In the rows, 128 means zero.
Rows swapped in pairs by one turn or mirror: which row each one swaps with:
K_640: [122 152 133 135 101 101 108 128 129  99 121 144 171 112 118 146]
K_195: [122 104 155 124 160 107 113 115 137 141  99  95 150 144 155 138]
K_17: [116 183 131 113 122  99 127 154 146 119 145 112 134 156 124  99]
K_785: [163 140 166 154 120 117 143 133 108 151 133 152 112 132 114 152]
K_696: [172 120 129 129 106 108 153  81 143 157 136 131 132 141 144  91]
K_792: [147 109 123 173 118 117 150 112 123 123  94 119 156 118 113 148]
K_234: [115 154 133 116 110  98 113 162 155 123 153 124 129 168 130 126]
K_631: [168 120 113 137 122  96 151  90 161 155 136 125 141 154 142  96]
K_778: [118 102 142 118 169  89 136 135 140 129 151 115 127 101 114 129]
K_795: [126 107 146 142 137 158  93 109 142 101 135 138 113 153 108  92]
K_199: [146 113 150 159 123 144  87 153 145 116 159 136 131 150 116 108]
K_370: [159 140 171 149 132 118 151 149 113 151 147 143 123 125 126 161]
K_170: [120 153 174 140 114 149 125 103 111 129 125 155 145 156 154 132]
K_34: [ 93 171 136 114 114 124 146 147 136 107 134 118 142 153 141 102]
K_286: [127 108 101 151 128  83 145 101 123 124 118 133 166 159 143  96]
K_384: [143 157 137 140 111 125 142  89 135  86 133 112 158 143 102 140]
K_426: [131 102 156 125 178 111 130 131 112 130 142 118 124 100 119  95]
K_658: [173 112 106 146 113  91 144 118 139 135 168 144 129 115 124 111]
K_802: [122 102 147 132 130 176 131 141 119 132 140 127 129 163 131  99]
K_793: [128 106 115 139 177  97 144 121 128 115 157 108 119 106 129 127]
K_825: [122 167 132 120 105 102 137 148 125 124 167 153 158 144 126  93]
K_399: [137 113 108 151 111  81 167  99 143 118 147 130 124 121 157 102]
K_459: [134 110 141 165 131 156  91 107 149  90 139 134 128 150 118  99]
K_456: [118 138 111 151 123  93 151  90 140 141 130 138 141 161 156  81]
K_78: [133  90 142 148 150  96 120 165 124 137 154 128 140 102 121 115]
K_595: [128 178 120 129 134 109 134 136 146 117 150 106 170 152 134  87]
K_747: [160 119 158 139 134 121  85 104 140 153 100 127 134 135 142 132]
K_421: [ 98 159 126 127 125 116 166  89 129 127 129 112 136 157 104 114]
K_638: [164 150 165 146 130 122 140 147 124 155 144 149 115 129 134 152]
K_100: [128 138 132 141 104 113 103 121 148 107 123 150 182 120 129 156]
K_181: [128 147 123 140 109 103 104 123 139 102 120 153 168 110 111 149]
K_756: [140 109 166 159 143 136 121 111 109 128 100 121 134 138 171 138]
K_489: [104 104 160 147 156 122 124 130 149 139 101  96 127 140 150 123]
K_559: [163 120 185 138 134 113 118 103 125 136 113 105 122 134 155 139]
K_848: [143 128 142 132 108 135  87 142 141 104 159 160 122 133 140  98]
K_871: [107 121 134 146 108 158 106 134 130 106 158 121  98 132 142 101]
K_616: [159 145 133 147 129 132 154  87 149 110 132 148 148 153  89 132]
K_97: [135 150 117 145 111 143 161  87 109 103 116 122 158 147 119 131]
K_406: [124 153 137 121 137 129 167 106 119 110 122 115 138 174  93 121]
K_557: [121 175 127 100 116 116 130 143 134 110 133 115 122 145 151  96]
K_425: [109  97 132 144 167  93 149 130 119 138 138 104 123 108 130 129]
K_628: [161 116 127 127 102  75 142  98 136 143 150 158 156 125 122  96]
K_782: [116  90 130 149 140 168 128 131 141 124 133 115 120 132 120  93]
K_182: [117  92 134 111 140  79 140 134 134 129 155 134 115 116 102 136]

Swapped with K_170: K_792
Swapped with K_17: K_778
Swapped with K_489: K_421
Swapped with K_34: K_425

Rows swapped in pairs by one turn or mirror: which row each one swaps with:
K_127: [ 91 160 137 122 122 118 134 140 126 124 126 143 128 170 115 154 135 129
 150 152 120]
K_29: [139  99 147 115 143 164 152 102 125 116 149 143 126 159 146 126 122  99
 104  96 133]
K_987: [138 104 161 129 167 149 140 123 139 105 172 136 124 140 137 120 111  90
 132 110 141]
K_308: [145  83 123 140 171 126 127 134 132 138 119 117 144  89 157 106 131 148
 139 135 150]
K_759: [ 96 149 104 135 124  89 112 140 121 135 120 163 103 156 116 155 116 123
 126 138 119]
K_609: [124  94 129 144 162 119 114 127 154 141 119 119 145  86 166 111 130 147
 154 135 157]
K_517: [135 103 116 149 145  94 140 137 138 149 119 119 140  84 177 114 140 135
 137 135 154]
K_877: [120 104 122 164 143 110 130 137 123 142 116 115 140  80 157  98 112 149
 132 131 165]
K_51: [152 141 129 146 112 137 125 142 181 131 127 113 133  81  92 121 118 155
 147 119 128]
K_429: [111 152 125 128 130 120 123 138 132 116 103 164 128 160 123 142 160 134
 148 139  94]
K_176: [149 114 149 109 143 152 132 104 126 109 156 151 129 135 136 141 121  82
 113 108 153]
K_997: [145 159 129 147 118 157 123 129 172 130 107 118 147  80  99 122 130 144
 128 135 130]
K_480: [ 84 153 125 133 114  97 125 146 119 115 134 147 119 168 107 135 128 119
 136 129 114]
K_900: [137 146 127 156  94 135 119 137 169 153 109 121 147 102 108 122 133 168
 122 138 108]
K_814: [147  94 136 121 128 166 134 116 127 105 149 147 131 138 141 141 103  81
 120 113 145]
K_402: [133 142 117 155 112 153 107 133 149 123 107 116 139  72 110 127 111 162
 126 128 123]
K_525: [134  92 107 152 150 101 139 131 127 153 135 104 136  96 138  93 139 155
 145 135 152]
K_702: [108 150 117 128 127 111 116 142 108 119 122 167 123 176 112 133 120 156
 149 145 130]
K_281: [ 95 127 120 126 110 111 100 143 125 130 116 146 117 175 119 143 108 128
 123 143 100]
K_431: [132  98 134 106 151 159 143  93 114 102 140 138 122 142 144 150 126  93
 112 109 134]
K_157: [139 156 110 125 125 127 142 121 156 148 114 128 124  67 106 134 125 172
 138 130 128]
K_418: [124 107 124 103 139 160 139 105 119 134 136 146 127 145 146 124  93  80
 111 109 135]
K_975: [156 121 126 120 142 172 116 108 113 103 159 152 118 140 139 115 114 103
 116 112 153]
K_267: [145  94 126 136 142 118 132 127 161 152 135 104 131  85 169 113 114 135
 147 127 164]
K_956: [102 135 120 138  96 104 126 152 116 120 113 167 136 172 119 147 126 125
 151 144 116]
K_904: [137 144 137 150 113 146 120 137 176 127 138 109 149  79 100 136 109 155
 121 127 112]
K_240: [105 147 132 123 117  92 115 143 119 120 126 161 136 168 113 149 146 132
 141 138 121]
K_36: [135 106 133 111 171 153 135 100 121 140 149 141 122 139 125 133 117  89
 110  97 149]
K_728: [136 100 127 142 151 102 121 145 145 146 139 113 134  90 161  96 121 152
 136 134 160]
K_623: [134 101 128 122 150 165 129 105 106 135 162 141 136 133 133 140 103  95
  97 104 124]
K_765: [132 159 125 155 118 137 113 151 168 132 112 129 128  86  96 102 117 148
 139 138 123]
K_930: [129  98 132 150 157  98 124 143 140 144 125  96 148 102 154 110 134 146
 145 144 165]
K_354: [147 142 101 149 116 144 122 122 170 130 124 111 116  80  86 119 129 155
 131 129 128]
K_344: [147 155 120 136 113 150 119 129 165 139 112 129 143  76 109 113 126 167
 118 133 119]
K_355: [142 101 139 103 129 161 147  95 132 130 140 125 115 134 139 140 109  78
 120 115 129]
K_187: [ 80 147 114 133 112 107 128 148 129 132 132 169 124 155 112 154 126 131
 141 130 112]
K_424: [102 145 112 132 107 116 123 144 109 114 114 156 108 170 106 141 111 145
 147 144 114]
K_175: [ 97 132 132 129  99  93 120 137 123 140 125 129 110 174 120 140 128 120
 140 142 100]
K_398: [ 96 154 120 116 113 103 118 146 140 119 122 153 108 181 124 143 126 132
 148 120 114]
K_42: [127  88 131 126 141 161 135 107 126 118 156 153 120 129 147 146 123  89
  97 107 142]
K_684: [133 115 156 115 148 166 136 105 123 110 154 130 124 145 152 136 133  81
 114 128 148]
K_53: [124 149 139 162 117 144 116 129 173 135 110 135 148  87 103 105 124 155
 131 132 120]
K_901: [151  91 126 151 144 100 138 136 143 149 115 112 136  93 153 106 150 149
 140 130 147]
K_476: [144  97 126 124 131 167 134 112  99 104 151 136 117 142 148 115 110  97
 121 111 147]
K_453: [143 103 128 156 143 103 115 133 135 142 156 102 127  84 149  96 140 149
 117 126 144]
K_771: [ 96 148 121 128 136 100  95 140 127 139 119 147 117 168 102 145 141 132
 130 130 109]

Swapped with K_930: K_997
Swapped with K_29: K_398
Swapped with K_157: K_453
Swapped with K_900: K_267
Swapped with K_308: K_765
Swapped with K_987: K_429

Rows swapped in pairs by one turn or mirror: which row each one swaps with:
K_310: [165  52 113 146 127 103 130 136 139 132 102 118 125 148 124 141 123]
K_13: [148 112 135 102  96 129 117 162 148 102 113 158 154 139 103 137 175]
K_805: [120  67 156 137 139  83 108 113 136 133  90 138 125 146 141 133 181]
K_981: [119 123 135  96 146 129 108 137 159 163 124 109 124 187 128 129 169]
K_515: [140 108 127 104  88 118 113 164 138 112 112 162 153 145 110 134 182]
K_67: [152 113 117 122 147 114  99 113 107 110 126  91 143 119 142 126 122]
K_148: [166  54 110 138 128  99 131 139 137 129  98 122 123 152 118 148 122]
K_811: [158 123 126  93 138 104 148 137 160 178 105 134 177 157 130 128 149]
K_132: [115  89 169  67 151  87 126 157 149 125 132 156 116 148 127 132 144]
K_538: [119  66 158 136 135  85 101 120 134 128  85 134 127 142 139 143 179]
K_611: [164  90 107 133 149 108 145 143 107 134 151 165 124 169 126 123 179]
K_237: [138 120 170  87 173  98 131 129 139 163 128 130 137 100 113 122 144]
K_401: [142 124 167  90 164  92 139 135 133 167 125 139 132  96 100 122 153]
K_263: [143 113 124 120 145 115 100 112 101 112 119  96 135 120 129 123 112]
K_612: [137 123 163  91 168  98 138 141 146 167 132 130 129  96 106 115 151]
K_449: [136 105 139 103  91 121 118 161 139 116 115 157 161 137 108 144 182]
K_905: [169  80 110 131 152 114 146 139 104 143 156 152 131 173 119 123 175]
K_407: [145 107 124 116 150 115  89 110 108 120 126  95 131 121 140 128 119]
K_202: [131 100 172  63 149  87 130 152 149 130 141 156 112 152 141 135 154]
K_41: [156 118 128  89 136 105 148 138 160 177 107 138 179 160 129 141 154]
K_353: [148 108 120 123 137 109  91 110  98 122 122  97 130 119 146 122 121]
K_58: [151  86 107 135 147 111 143 151 103 136 156 148 121 176 121 120 183]
K_837: [150 115 114 122 144 116  93 110 101 117 120  91 130 125 132 121 122]
K_305: [124  67 157 138 134  82 106 115 132 136  91 136 126 136 138 136 181]
K_886: [152 104 140 102  91 129 114 159 141 112 115 156 161 133 101 149 165]
K_682: [141 128 166  93 166  92 147 142 139 164 133 134 135  95 112 131 145]
K_731: [149  78 122  90 146  95  90 120 140  90 141 114 143 151 155 118 164]
K_495: [149 104 135 100  98 125 116 170 141 104 103 154 159 141 104 138 181]
K_266: [165  63 110 146 131  94 126 139 144 133  99 119 120 140 125 138 116]
K_937: [153 111 118 119 146 121 103 109 103 112 119  93 135 108 132 129 125]
K_928: [159 116 122  90 123 105 147 130 159 179 102 146 175 163 127 128 151]
K_508: [138 128 173  84 166 101 143 140 142 162 130 135 131 106 107 122 144]
K_342: [154  86 107 127 142 109 144 154 113 135 150 159 119 175 118 112 182]
K_783: [143 107 135 104  89 128 115 155 143 108 110 152 158 132 108 150 175]
K_213: [154  87 108 132 149 114 153 141 108 146 154 151 119 172 122 124 181]
K_247: [141 132 157  90 170 101 148 131 130 163 125 130 131  98 104 130 149]
K_24: [160 115 126  86 135 107 153 136 157 172 103 139 183 163 120 137 154]
K_523: [111 120 137  95 147 126 104 139 159 159 116 111 124 187 125 134 171]
K_70: [133  82 116  89 156  88  88 118 127 102 141 122 151 159 153 121 159]
K_408: [167  54 107 140 123 106 130 135 149 141 104 128 121 150 118 134 124]
K_915: [152 105 119 119 147 109  88 108 104 115 126  97 138 119 140 131 124]
K_604: [136 126 156  91 175  93 138 132 132 164 129 136 142  99 100 125 146]
K_823: [162  87 111 129 153 108 144 153  98 138 143 155 123 179 121 126 182]
K_532: [116 121 137  98 155 123 110 138 156 161 120 110 127 187 130 131 173]

Swapped with K_266: K_811
Swapped with K_70: K_132
Swapped with K_342: K_515
Swapped with K_731: K_202

Rows swapped in pairs by one turn or mirror: which row each one swaps with:
K_713: [125 106 111 148 136 141  77 103 128 164 111 133 121 131 182 124 133 159
 138]
K_309: [128 125 105 125 112 122  93 201 106 124 126 119 112 117 158 103 139 138
 139]
K_944: [143 116 136 127  85 121 113 133  90 164 154  79 152 127 134 137 124 148
 156]
K_652: [139 128 109 155 128 112  93 161 119 157 122 109 133 132 117 110 125 184
 132]
K_677: [109 134 151 157 102  84  86 147 127 148  97 109 150 117 134 118 134 101
 110]
K_676: [138 111 116 105 117 107 104 147  97  90 121 128 142 119 164 171 125 104
 152]
K_404: [136 102 123 134 119 106  96 199 138 150 131 115 133 125 127 118 127 149
 144]
K_43: [136 129 105 158  98  77  69 144 120 134 110 155 115  94 136 123 111 114
 120]
K_54: [157  93 117 130 124 126 124 140  72 122 135  97 141 159 167 102 147 119
 138]
K_857: [125 145 116 146 119 130 138  99  77 105 109 115 130 128 127 128 131  86
 135]
K_229: [137 108 122 139 115 101 111  95 116 136 103 133 122 123 128 132 136 188
 142]
K_607: [139 149 114 102 106 128  72 127  86 179 150 117 128 132 174 141 123 121
 145]
K_799: [112 103 133 124 152 138 132 145  83 165 137 122 127 137 130 148 164 146
 133]
K_379: [127 121 107 169 110 103 136 110  97 145 142 132 127 126 155 155 127  66
 163]
K_244: [110 118 116 137 102  91 135 149 103 118 163 123 152 131  98 133 126 105
 139]
K_226: [ 94 115 129 142 140 136 111 106 123 100 132 130 137 161 156 103 133 114
 137]
K_653: [132 118 102 121 122 150 140 122 102 166 165 124 137 156 137 150 137 139
 156]
K_396: [133 111 117 158 121 131 151 146 107 118 137 116 119 131 132 140 135  66
 127]
K_161: [137 100 119 154 124 123 111 178 115 191 112 116 131 122 161 107 129  88
 128]
K_800: [121  96 160 145 121 135  85 117 112 109 132 141 148 158 162 135 109 110
 136]
K_494: [127 146 100 156 117  62  80 141 119 132  82 134 131 107 134 132 121 113
 152]
K_663: [113 114 116 132 119 133 141 130 124 167 173 115 149 147 154 116 125 152
 132]
K_954: [113 125 111 119 120 107  60 153 126 190 127 125 126 124 157 133 123 103
 112]
K_337: [128  99 105 123 115 125 102 180  94 128 124 117 132 119  91 107 132 147
 136]
K_824: [153 107 125  99  93 117 121 110 115 153 130  78 108 108 139 137 151 137
 147]
K_715: [125 114 119 149 113 107 130 150 109 145 140 112 134 132 167 156 135  56
 126]
K_989: [148  84 112 133 118 123  89 115  87 118 118 125 125 124 148 137 130 183
 136]
K_162: [122 140 110 108 100 121 122 175 124 151 131 113 139 133 165 155 130  77
 145]
K_569: [147 116 109 151 116 132  59 154 116 133 144 122 119 131 149 134 141  66
 150]
K_821: [110 103 132 114 107 106 140  68  98 150 126 141 125 121 134 121 134 112
 151]
K_808: [179  94 115 113 110 138 120 116  81 147 140  97 122 128 154 135 154 135
 151]
K_840: [114 157 114 133 110 109 107 157 103 170 127 146 140 139 163 162 127  79
 149]
K_535: [117 134  93 156 116  71 101 143  99 165  97 149 114  91 130 145 127 124
 141]
K_550: [127 146 123 127 117 122 111  66 112 147 148 123 128 127 108 112 129 108
 147]
K_711: [119 123 122 125 120 105  89 137  97 154 134 150 128 134 147  65 126 156
 119]
K_740: [110 152 110 146 124  88  89 146 115 113 115 157 102 103 119 124 118 125
 115]
K_395: [165 105 132 155  95 107 110 108 129 172  96  96 130 114 166 104 133 132
 134]
K_865: [150 141 116 109 110 118  91 119  78 136 146 115 140 124  99  99 113  94
 153]
K_298: [146 123  85 118 155 124 112 124 105 159  90  99 120 118 116 138 160 131
 133]
K_282: [154 105 127 166  86  80 102 129 127 138  91 142 110 103 142 131 134 101
 161]
K_876: [120 107 118 141 108 114 129 148 160 155 121 165 144  99 137 105 107 113
 129]
K_578: [115 113 156 153  92 141 117 128 100 110 123 134 141 138 166  94 119 104
 123]
K_749: [116 106 120 145 111 120 121 135 106 164 137 132 125 128 140 143 128  46
 154]
K_656: [114 144  85 130 135 116 119 142 117 148 119 133  84  94 113 101 144 117
 137]
K_497: [127 151 121 125 118 117 106 102 119 174 126 139 142 128 159  97 129 168
 119]
K_701: [142 112 128 145  81 101  83 119 135 122  84 156 118 101 147 118 112 109
 136]
K_52: [165 101 130 159  86  95  83 115 119 131 120  85 145 130 152 130 118  88
 137]
K_934: [123 117 112 124 167 110 112 117 125 150  81 108 120 128 152  94 151 104
 123]
K_341: [151 131 117 168 125 114 106 101 116 117 144 138 138 134 121 104 130 165
 160]
K_82: [135 141 141 142 100  80  59 122  91 115 128 121 129 127 166 121 110 106
 152]
K_706: [138 153  97 126 116 154  98  91 121 166 112 134 140 134 156 127 114 143
 122]
K_891: [114  94  87 157 152 112 100 133 123 112 105 166 120 131 138 133 140 114
 123]
K_109: [152 137  55 116 135 112 121 139 104 154 106 127 139 121 132 133 132 141
 160]
K_258: [123  92 153 143 128 145 104 101  93 132 157 112 119 162 152 137 135 123
 141]

Swapped with K_161: K_82
Swapped with K_379: K_535
Swapped with K_653: K_229
Swapped with K_43: K_715
Swapped with K_840: K_282
Swapped with K_934: K_865

